(in the rows, 128 means zero)
Each run below is a few steps of one of 7 hidden systems, one row a step.
gusa, trace 1, 8 rows:
[[139 136  96 135  96 132 134 193  65 105  73  83 119 120 122 185  82 157]
 [ 88 117  87  89 136 144 122 116 137 152 148 141 140 108 125 175  17 151]
 [162 180 138 114 179 146 131 125  85  99 125  48 174 134 132 164  92 177]
 [112 119  66 144 134 172 183 128  97 186 115 130 117 121 192 193  92 158]
 [ 99 149 171  80 164 151 169 102 107 108 185  90 170 133 127 190  68  91]
 [139 116  86 164 117 165 163 154  63  83  89  64 106 147 144 202 126 179]
 [ 91  99 106  76 127 154 154  96 115 171 155 174 156 119 105 221  47 128]
 [137 191 165 120 144 130 134 154  56  79 100  31 161 120 109 187  91 152]]
dimen, trace 2, 8 rows:
[[ 78 205 182 135 179 130 133  84 135 157 144  70 146 103 158 117 116 131]
 [146  84 117 131 102 176 180 179  98 112 140  92 120 222 163 145 133 130]
 [132 127  95 120 170 123 146  58 131  69 159 165 123  48 126 177 130  96]
 [ 74 128 208 137  92 123  97 118 120 142 107  86 136 185  57 142 155 165]
 [188  96  65 100  92 123 159 199  87 135 102 190 129 105 139 162  96  94]
 [ 64 192 155 128 171 102  73  74 166 111 142  87 132  57 108 113  71 146]
 [172  80 117 125  95 165 133 185 109 162 108 100 147 252 125 128 134 196]
 [158 160  73 118 182 122 172  81 111 131 137 183 139  13 178 174 117  87]]
geb, trace 3:
[[115 135  99 136 161 141 141 101 140 116 151 119 119 102 165 131 113 128]
 [122 118 150 124 145 146 135  95 133 116 156 109 142 169 118 137 143 148]
 [143 117 126 130 118 131 158 132  90 122 111 141 130 124 125 169 158 119]
 [ 83 138 155 116 113 116 125 128 127 144 129 132 127 110 109 144 105 107]
 [148 114 118 116 112 125 112 164 120 100 124 111 132 153 109 125  99 145]
 [133 131  96 130 138 121 115 107 133 145 112 155 130  91 125 140 122 149]
 [126 156 159 117 148 132 125 127 130 156 134  99 157 154 129 112 121 143]
 [144 124  92 136 132 144 161 152 107 113 124 118 117 126 163 144 122 123]]
davu, trace 4 (8 x 18):
[[163 138  99 113 155 124 104 132 140 112 132 119 145 120 130 110  97 155]
 [124 142 115 144 158 140 132  94 136 155 125 117 133 124 150 126 142 161]
 [134 128 142 114 145 150 167 128 117 141 155 121 149 154 153 138 130 110]
 [114 130 126 139 127 131 147 124 107  90 129 114 112 108 130 154 137 110]
 [102  97 132 122 107 133 121 119 135 131 136 137 123 152  99 147 119 142]
 [161 135 134 112 123 113 119 146 103 125 104 133 151 122 103 143 130 134]
 [ 96 144 119 142 117 123 123 139 128 159 108 119 115 108 139 126 107 139]
 [144 123 120 103 142 137 125 142 135 116 153 117 147 153 134 115  91 132]]
Remu, trace 5, 8 rows:
[[188 153 124 120 151  87  84 156 154  66 135 118 130 100 130  42 141 108]
 [ 76 118 111 187 120 129 104  98 184 169 119 132  78 136 155  61 176 162]
 [183 122 168  92 160 123 147 114 156 136 184 169 169 164 142  68 181  72]
 [100 140 136 194  99 102 130 150 125  74  98 104  59  92 146  83 203  88]
 [ 82  64 150 101 103 132 116 114 201 159 191 182 119 188 108  76 123  95]
 [213 138 141 134 131  76  87 144 127  44 104 142 129 100  86  72 207 104]
 [ 30 122 147 176  82 107 106 114 180 211 106 157  73 117 134  70 165 125]
 [203 131 168  66 156 101 114 158 170 101 192 151 177 164 128  32 135  64]]
davu, trace 6, 8 rows:
[[147 110 116 158  59 112 117 208  86 123  55 120  98 149 106 129 156 148]
 [102 130  99  88 119  98  95 139 159 167 135 190 132  70 110 117  43 102]
 [154 178 152 142 160 118  77 140 138  99 114  46 146 151 120  66 130 186]
 [156  93  43 142 142 158 169 119 140 181 132 179 114 126 196 129 138 145]
 [103 179 204  94 181 119 142  75 135 115 182 108 172 107 118 132 127  79]
 [131  93 111 189  90 155 158 162 101  90 100  80  77 185 153 132 190 153]
 [115  89 111  71 119 116 137  96 140 147 164 231 144  83  89 172  88  73]
 [120 185 209 154 123  99  78 143 109  97  80  39 138 144  78 102 169 162]]
Diviv, trace 7:
[[132 165 174 134 140 115 119 105 110 163  98 114 156 127 107 132 170 151]
 [122 138 126 122 110 133 171 177 103 163 124 133 125 125 169 132 112  85]
 [110 115 106 127 137 129 118 122 154  65 164 113 106 119 132 116  92 116]
 [144 101 123 134 127 135 102 102 133 132 118 130 139 166  90 138 151 190]
 [146 153 142 117 139 112 143 119 106 171 110 163 156  90 128 143 151 105]
 [ 87 155 154 136 119 128 141 159 121 117 135  81 111 129 151 112 106 100]
 [146  77  77 119 115 142 126 144 140 107 144 144 117 159 127 130 102 146]
 [138 143 132 128 159 111 101  71 139 117 125 141 145  93  96 132 153 149]]
geb, trace 8, 8 rows:
[[156 169 126  98 130 101 125 174 107 155 106 142 156  81 133 119  87  96]
 [ 92 150 102 149 141 133 100 139 153 121 128  75 103 121 155  96  74 164]
 [175  94  90 108 165 153 137  98 146 126 166 147 154 166 138 131 123 160]
 [131 171 158 149 158 126 149  87  97 125 108 109 141  94 133 154 186 129]
 [ 78 113 151 127  95 152 169 155 116 161 143 112 119 176 146 149 110 109]
 [151 111 109  99 128 114 128 136 119  55 145 145 131  99 100 153 101  93]
 [ 88 128 135 155 114 117  83 100 138 148  94 115 115 125  84 137 136 192]
 [183 120 128  88 129 134 148 163 106 178 128 153 176 163 136 131 116 125]]
Diviv, trace 9, 8 rows:
[[149 136 122 131 147 144 124 105  96 119 107  93 154 142 105 180 124 194]
 [115 144 137 100 139 142 165 113  94 178 131 143 161 107 133 193  99 116]
 [115 147 150 110 132 136 147 151  93  74 142  78 138 127 123 166  83 106]
 [113  90  88 122 106 148 127 130 109 116 120 126 120 141 102 192  80 169]
 [141 151 144  84 153 116 108  98 112 124 133 139 178  99  80 173  93 138]
 [115 165 147 134 116 137 140 160  71 140  88  71 141 127 126 178 100 153]
 [117 114  90  87 133 147 150 142 116 136 153 142 141 114 140 176  37 116]
 [135 146 134 115 159 135 107 101 109  59 138  71 151 125  92 171  95 166]]
dimen, trace 10 (8 x 18):
[[108 104 141 135 116 141 165 117 125 136 145 144 117 146 139 144 159 103]
 [132 127 146 120 120 108 130 132 121  85 134 136 127 112 106 130 144  89]
 [105 111 118 144  98 115 100 135 138 118 111 130 103 126 101 120 128 145]
 [154 117 119 103 130 113 112 130 142 148 131 163 148 128 111 114 122 128]
 [129 164 129 146 139 113 116 137 125 144 103 108 127 105 140 102 136 139]
 [117 112 117 125 126 144 144 138 146 154 152 131 124 158 155 107 115 124]
 [159 140 125 127 158 126 136 114 125  91 140 121 138 117 137 117 153 118]
 [ 92 115 135 154 111 133 131 113 134 143 120 126 103 139 126 130 158 139]]
gusa, trace 11:
[[119 108 114 138 100 122 101 142 123 114 104 116 113 142  95 142 116 167]
 [147 130 115  97 133 116 113 131 128 155 124 158 158 111 109 134  95 136]
 [117 174 135 142 145 120 121 137 119 134 111  87 128 103 145 117 116 142]
 [131 109 101 125 136 154 149 138 140 148 151 125 127 161 164 117 107 137]
 [138 138 132 122 161 128 144  94 124  95 149 128 141 106 128 149 143 111]
 [104 120 139 153 110 141 140 124 114 149 109 110 116 153 126 148 153 156]
 [145 113 127  92 118 125 148 149 115 130 141 159 146 127 120 148 108  90]
 [100 147 130 148 125 117 108 125 123  91 111  93 106 102 113 135 118 143]]
nefo, trace 12 (8 x 18):
[[111  74 120 176 110 150 131 108 148  71 142 102  79 187 127 109 190 151]
 [168  78 133 101 121 117 146  95 138 134 152 219 146 136  99 131 192  83]
 [110 168 199 157  99  84 109 148 110 110  85 104 112 109  94  95 199  93]
 [122  69  98 122  66 116 101 193 163 145 126 167  94 166 119  75 102 118]
 [190 152 118 120 174  87  83 105 161  78 139 151 140  76 116  62 160 117]
 [111 119 146 183 108 132 104 123 149 171  94 105 103 187 126  79 204 188]
 [181 106 112 100 129 124 170 158 146 158 164 198 140 136 179  77 154  50]
 [ 96 153 161 184 132 102 105 111 146  45 124  76  79  99 122  76 196 108]]
Remu, trace 13 (8 x 18):
[[148 136 156  96 144 121 141 119 129 163 148 156 167 133 126 122 139 101]
 [119 155 128 154 120 117 130 159 112  96 107  88 104 103 145 110 133 115]
 [101  86 105 119 121 141 125 117 165 148 161 149 120 159 132 116 103 138]
 [185 138 135 124 154 112 120 111 115  88 121 132 150 119 104 126 172 132]
 [ 73 135 141 161  99 126 139 133 123 177 101 128 100 121 141 127 147 127]
 [152 120 136  79 143 126 132 144 142 112 174 142 158 145 127 107  93  89]
 [126 130 100 173 118 116 103 130 124  83  89 103  91 105 118 119 154 161]
 [108 105 141 107 130 137 133  95 159 199 156 172 149 162 121 123 129 132]]
nefo, trace 14, 8 rows:
[[167 185 154 107 197 136 143 117 119 101 162  76 171 119 165 108 116 117]
 [ 86  97  86 184 104 166 157 121 111 133 106  98  78 151 158 169 141 174]
 [131 118 146  65 158 135 160  87 140 139 197 181 174 121 119 156 101  71]
 [122 166 158 163 113 119 127 151  67  71  72  50 117 119 101 168 157 151]
 [ 82  73  84  95  89 136 127 135 154 195 139 200 119 135 114 154  58 128]
 [184 203 167  97 190 102 111 123 102  72 133  78 183  82 116 120 114 120]
 [ 66 101  82 187  84 157 121 140 123 182  75  99  77 159 141 155 120 210]
 [172 139 128  45 187 132 162 107 142 151 204 183 195 111 154 129  73  65]]

Which system made each of these runs?
trace 15 (2 x 18):
[[102 108 172 158 120 137 137  76 138 177 122 142 126 175 112 125 221 152]
 [159 137 164  99 110 104 166 176 106 135 134 167 144 116 139 110 155  33]]
	Remu
trace 16:
[[171 109 111 128 101 119 113 167 109 140  90 144 133 149 106 127 144 156]
 [108 162 125 117 135 105 115 129 137 169 118 151 134  74 133 120  94 111]]
	davu
trace 17:
[[ 71 115 143 125 120 122 125 107 142  70 162 121 103 111 103 144 106  95]
 [164  96 127 105 114 126 105 131 113 103 118 134 152 164  67 161 124 165]]
	nefo
trace 18, 2 rows:
[[207 129 135 116 147 123 125 130 127 163 117 156 168 158 130  91 191 145]
 [ 86 172 140 163 134 111 156 120 126 140 117 126  95  60 175 108 163  74]]
	Remu
trace 19 (2 x 18):
[[117 140 143  98 150 135 155 130 149 163 175 140 147 134 167 103 101  83]
 [139 136 128 157 143 128 133 124 121  50 136  85 108 122 138 116 163 122]]
	davu
trace 20, 2 rows:
[[154 149 133 133 132 117 150 156 123 159 119 143 131 118 168  88 159  90]
 [ 93 125 127 154 123 126 123 134 157  98 146 106  88 131 148  82 137 108]]
	nefo
trace 21, 2 rows:
[[ 75 109 135 149  90 150 158 146 120 168 122 115 104 164 145 146 127 129]
 [160 116 119  84 128 119 130 150 111  79 147 143 150 116 101 155  87  96]]
	davu
trace 22:
[[119 122 179  92  96 108 124 166 124 145 136 142 148 153  94 116 118  85]
 [136 132  98 135 111  93  89 165 138  91 103 135 102  83 112  97 108 124]]
	Remu
trace 23, 2 rows:
[[186 101 117  95 136 135 165 141 106  91 158 158 153 139 130 150 138  86]
 [ 72 153 141 167 125 110 104  93 129 101 103 104  96  77 103 144 144 141]]
	dimen
trace 24:
[[ 95 141  85 120 149 132 128 132 166 146 159 134 111  89 183 100  54 113]
 [153 136 129 131 178 155 124  94 132  74 159  66 148 168 132 129 128 177]]
	nefo
trace 25, 2 rows:
[[165 168 185  95 168 115 152 105  90  75 150 111 176 104 107 158 154  79]
 [ 64 111 112 175  59 140 136 187 104 145  80  91  71 147 141 144 112 146]]
	Remu
trace 26:
[[118 140 153 112  84  88  96 177 121 166  89 144 135 114  88 111 109 116]
 [146 148 100 122 129 104  86 172 147 122 116 117 127 106 135  74  85 138]]
	nefo
trace 27:
[[111  95 137  94 105 162 144 165 111 110 157  85 145 205 114 168  61 142]
 [167 115  72 113 143 123 125 101  96  77 113 156 137  75  95 204 107 145]]
	Diviv
